500 stands for zero in the data rows.
Some points, each followed by its number:
[412 570 481 543 587 718 519 680 755 636 466 476 478 460 454 586 630 586 407
 677 610 520 624 514] 0
[735 458 405 415 510 504 497 522 555 440 550 554 892 588 329 475 680 544 512
 487 511 371 575 525] 1
[467 528 500 508 452 414 398 408 480 362 553 419 478 451 597 403 412 401 443
 426 493 621 391 451] 2
[524 778 350 411 449 418 430 399 699 343 346 450 490 477 338 381 453 477 472
 376 466 546 475 437] 3
[515 573 336 417 458 435 425 402 583 338 458 450 504 466 310 398 436 462 455
 376 468 499 469 429] 4
[450 449 429 454 522 436 381 474 454 388 542 401 423 432 477 430 408 364 525
 423 426 447 393 455] 5
[440 503 597 488 459 387 382 398 446 352 390 409 412 414 826 348 397 365 406
 391 462 587 384 422] 6
[466 444 446 453 530 422 382 404 473 375 575 413 445 450 470 429 403 358 425
 411 444 468 390 454] 7
[544 607 555 465 574 789 422 939 459 674 567 494 431 600 533 643 596 491 999
 804 505 465 543 779] 8
[596 470 483 868 405 355 999 390 449 393 406 805 433 668 425 418 447 780 535
 389 666 511 620 587] 9
[602 470 473 509 787 645 596 626 467 578 828 647 496 631 485 687 595 654 661
 637 487 405 623 675] 10
[466 527 648 514 475 439 395 409 468 377 424 422 448 444 562 353 410 386 455
 409 479 629 415 452] 11
[578 478 519 613 416 355 623 404 460 727 414 614 440 622 493 614 462 572 525
 546 657 518 591 550] 12
[589 459 489 783 476 394 652 416 460 742 499 811 449 659 448 490 469 748 532
 407 654 489 623 608] 13
[309 367 361 436 317 579 435 622 303 872 287 412 417 339 305 673 632 500 298
 688 548 406 542 390] 14
[383 397 394 471 324 594 446 619 390 803 382 404 453 371 319 660 644 528 337
 699 558 420 534 449] 15
[492 404 429 478 749 514 596 505 532 518 935 610 512 558 563 690 509 588 480
 502 419 378 587 539] 16
[567 917 373 443 581 476 449 416 783 349 440 457 547 491 411 356 469 458 475
 384 486 573 466 432] 17
[871 480 508 507 601 616 611 651 599 599 738 677 999 739 475 590 810 673 626
 596 642 433 734 635] 18
[570 904 355 425 575 492 432 430 787 359 439 465 551 491 405 356 477 478 469
 390 488 596 476 439] 19
[529 614 338 427 469 419 436 385 621 351 438 451 509 469 352 397 432 460 462
 374 465 506 456 421] 20
[444 441 310 385 352 387 372 369 452 340 336 409 400 401 308 354 352 386 395
 349 406 444 382 409] 21
[396 375 466 394 400 410 356 357 370 336 370 402 418 411 578 334 354 352 391
 378 387 389 379 402] 22
[396 558 452 510 576 645 492 621 701 561 471 456 456 434 450 546 588 557 400
 624 563 499 573 487] 23
[395 572 470 539 577 703 515 648 744 626 467 472 463 438 447 574 630 591 388
 656 591 509 589 513] 24
[410 372 509 452 417 401 343 390 387 361 360 391 376 418 763 342 360 343 400
 379 423 513 357 393] 25
[501 418 420 497 778 525 587 524 529 533 964 620 510 584 580 694 506 610 512
 517 454 399 612 557] 26
[565 468 484 729 434 415 899 473 430 425 418 741 412 623 410 462 450 711 615
 428 582 463 570 601] 27
[487 667 999 657 660 520 521 506 476 539 608 478 568 475 999 587 515 478 485
 532 559 932 477 489] 28
[398 389 504 409 410 413 344 351 384 328 375 392 337 399 634 320 345 339 393
 379 402 403 372 395] 29
[594 445 474 530 762 643 615 609 466 635 819 648 526 613 472 723 644 684 538
 656 529 419 647 641] 30
[437 515 709 508 476 434 400 407 443 382 431 395 432 429 815 372 413 357 435
 414 466 635 385 418] 31
[443 525 487 418 512 693 385 822 370 656 507 408 379 501 462 548 524 429 956
 684 440 414 468 667] 32
[439 485 535 447 432 408 375 392 438 354 394 383 407 417 682 345 374 374 413
 388 443 524 392 425] 33
[486 630 999 639 636 545 508 520 485 553 602 477 559 476 999 606 516 490 481
 546 560 976 491 508] 34
[489 408 999 589 601 808 449 628 470 712 592 518 517 614 937 653 603 508 650
 784 519 859 560 735] 35
[621 445 464 522 833 623 636 573 473 560 885 685 515 645 481 702 603 695 564
 609 491 396 646 654] 36
[555 852 332 438 571 477 421 409 786 348 437 448 543 483 404 341 456 467 456
 400 495 565 458 430] 37
[383 385 470 408 395 420 348 367 376 385 364 387 325 392 577 335 357 351 374
 392 402 399 383 379] 38
[501 394 437 494 726 524 599 513 531 522 921 631 512 582 564 701 504 604 493
 510 438 367 588 560] 39
[483 530 508 497 523 418 411 410 482 377 558 421 459 452 485 405 431 395 435
 417 476 550 401 449] 40
Which three points above are nearest to each new point by angle, seen from the average point of the numbered points? Their numbers follow each, nearest first.
[445 455 345 397 339 385 381 365 447 339 307 410 399 400 366 341 354 389 395
 349 414 469 386 405] 21 22 38
[601 476 503 594 432 460 572 433 453 912 415 665 461 639 453 717 512 574 546
 637 563 523 506 596] 12 13 15
[512 723 382 443 446 477 445 471 695 418 371 453 505 473 355 461 520 501 466
 461 508 542 510 461] 3 37 19
[548 559 999 556 611 651 494 621 454 672 620 530 607 605 784 646 608 524 601
 640 539 727 568 561] 35 34 28
[463 436 437 470 535 441 390 434 477 372 575 399 450 449 470 445 419 369 428
 410 439 470 405 437] 7 5 40
[823 435 482 474 570 583 594 641 597 555 702 655 999 736 441 576 792 659 600
 579 631 416 707 619] 18 1 30
[545 457 471 563 409 472 543 446 433 884 399 619 436 586 426 696 522 556 500
 632 545 501 502 554] 12 15 14
[458 520 482 410 575 659 399 783 398 585 590 435 376 526 492 530 481 430 973
 631 407 397 464 670] 32 8 10
[490 394 349 385 422 370 721 372 443 398 412 463 399 498 346 434 380 413 449
 403 429 407 388 471] 21 4 22
[348 296 343 369 435 392 353 365 291 397 423 383 276 382 401 429 370 369 877
 395 315 324 390 363] 5 38 22
[619 301 389 465 373 409 555 419 450 398 377 549 761 507 309 422 591 527 416
 408 388 308 484 465] 1 21 4
[766 409 434 473 538 555 558 603 529 538 731 611 999 690 417 573 716 597 579
 541 597 400 648 572] 18 1 30
[625 270 369 390 365 421 455 421 452 403 370 498 831 480 285 418 624 477 392
 414 332 269 460 444] 1 21 4
[380 350 377 383 456 457 363 460 317 439 445 401 301 415 421 465 411 386 921
 458 342 349 414 432] 5 32 38
[476 535 471 494 451 412 404 404 497 360 533 424 482 454 553 403 415 411 445
 417 487 599 401 445] 2 40 33
[610 480 507 645 414 345 677 408 471 804 420 665 450 667 439 672 483 617 550
 579 702 515 636 577] 12 13 9
[615 352 379 388 428 492 466 559 439 460 562 503 891 559 364 467 613 476 586
 484 471 339 532 510] 1 18 4
[809 424 464 463 559 564 578 617 571 545 677 629 999 694 425 558 783 608 585
 565 607 385 667 609] 18 1 30
[446 459 327 411 352 445 401 418 498 387 328 419 413 406 307 397 402 434 393
 408 443 457 426 434] 21 4 20
[775 378 423 413 506 515 510 545 518 460 580 574 970 613 319 500 727 557 522
 508 519 331 596 547] 1 18 30
[431 463 312 399 359 433 398 407 497 377 317 418 400 396 303 379 386 426 383
 390 429 451 422 419] 21 4 20
